One turn sends every row of this set to another row. A few are shown first. Where does it send the rows asked after them?
Q452: [-0.28  1.19 -0.21 -0.14  0.23  0.74  0.74 -1.19 -2.67  0.84 -1.35 -1.54
 -1.98 -0.70 -0.55  1.90 -0.53  1.54 -0.86  0.19]
Q855: [-1.95 -0.02  1.05 -0.94  0.38  0.20  0.08 -1.77 -2.07  0.85 -0.15  0.66
 -0.61 -1.11 -1.24  0.16 -0.07  0.97  1.31  1.15]
Q958: [-0.79  1.49  0.46 -0.92  1.32  0.67 -1.56 -1.01 -1.81 -0.04 -1.16  0.08
  0.09 -1.72  0.37  0.29 -0.30  3.13  0.76  1.06]
Q453: [ 0.43  0.98  0.37  1.80  0.59  2.36  1.01 -1.70 -1.53 -0.97  0.13  1.57
 -1.01  0.23 -1.22  2.13 -0.12  0.10  1.37  3.08]
Q174: [-0.43  0.15  0.39 -1.09  0.72  1.23  0.13 -0.65 -1.69  0.04 -0.54  2.22
 -1.07 -1.28  1.65 -0.06  0.90  1.58  1.52  1.74]
Q643: [ 1.54  1.56  0.01 -0.39  0.22  1.40  1.08 -0.46 -0.45 -1.62  0.29  0.20
 -0.05 -2.04  1.48  2.43 -1.79  1.61  1.17  0.20]
Q171: [-0.20  1.16 -0.92 -0.69 -0.27  0.71  0.05 -0.97 -1.52 -0.79  0.08  0.87
 -0.06  1.09  0.15  0.99 -3.80  0.89  1.60  1.19]
Q286: [ 0.90  0.43  0.38 -0.47 -0.49  1.16  2.31 -0.90 -0.78 -1.05  1.03  0.82
 -0.72 -1.58  0.49  2.25 -1.50  0.15  1.78  0.46]
Q746: [ 0.34  1.51 -1.17 -0.65 -0.06  0.99 -0.31 -0.69 -1.37 -1.04 -0.07  1.08
 -0.06  0.95  0.92  0.95 -3.68  1.35  1.44  1.22]
Q267: [ 0.31  1.98  0.44  1.99  1.03  2.08 -0.31 -1.84 -1.58 -1.10 -0.42  0.00
 -0.17 -0.11 -2.15  2.41 -0.99  1.22  0.77  2.61]
Q756: [ 1.22  0.70 -0.75  0.14  1.92  1.69  0.10  0.17 -1.33 -0.69 -1.63  0.85
  0.04  0.96 -0.91  1.10  0.73  0.04  0.53  3.48]
Q902: [ 0.11  1.01 -1.01 -0.77 -0.29  0.97  0.33 -0.73 -1.48 -0.85  0.21  1.52
 -0.39  1.17  0.83  0.86 -3.49  0.71  1.72  1.34]
Q218: [ 0.41  1.26  0.57 -0.29 -0.20  0.66  1.23 -1.25 -0.84 -0.90  0.69 -0.81
  0.16 -1.81 -0.67  2.54 -2.49  0.98  1.24 -0.09]
Q948: [-1.15  1.66 -0.42 -1.49  0.86  0.70  1.62  1.98 -1.73 -0.92 -1.19  0.93
 -0.52 -1.22 -0.78 -0.18  0.23  0.70  0.72  0.96]
Q201: [ 0.62  0.52 -0.44  0.23  1.73  1.30  0.21 -0.38 -1.62 -0.31 -1.44  0.25
  0.11  1.13 -2.19  1.27  0.34 -0.39  0.53  3.24]
Q51: [-1.11  2.09 -0.34 -1.44  1.12  0.59  1.14  1.99 -1.67 -0.99 -1.39  0.44
 -0.14 -1.56 -0.78 -0.12  0.05  1.35  0.50  0.65]
Q795: [ 0.84  1.45 -0.63 -0.30  0.51  1.41  0.86 -0.51 -2.35  0.27 -1.62 -0.62
 -2.24 -0.86  1.45  1.80  0.20  2.12 -0.86  0.47]
Q370: [ 1.26  2.01 -0.10  1.82  1.27  2.70 -0.22 -1.10 -1.25 -1.73 -0.52  1.28
 -0.52 -0.27  0.05  2.22 -0.23  1.49  0.88  2.95]
Q899: [ 0.11  0.38 -0.25 -0.26 -0.10  1.14  1.99 -0.99 -2.59  0.81 -0.95 -0.05
 -2.75 -0.47  0.57  1.73  0.40  0.66 -0.36  0.61]
Q236: [-1.58  1.80 -0.29 -1.47  0.89  0.43  1.50  1.74 -1.83 -0.79 -1.11  0.39
 -0.28 -1.28 -1.48 -0.11 -0.09  0.81  0.67  0.73]
Q786: [ 1.04  1.16 -0.73  0.23  2.12  1.34 -0.60  0.08 -1.40 -0.76 -1.89 -0.23
  0.56  0.72 -1.58  1.29  0.21  0.58  0.19  3.17]

Q51 turns into Q236
Q786 turns into Q201
Q643 turns into Q218
And these:
Q746 turns into Q171
Q174 turns into Q958
Q370 turns into Q267
Q795 turns into Q452

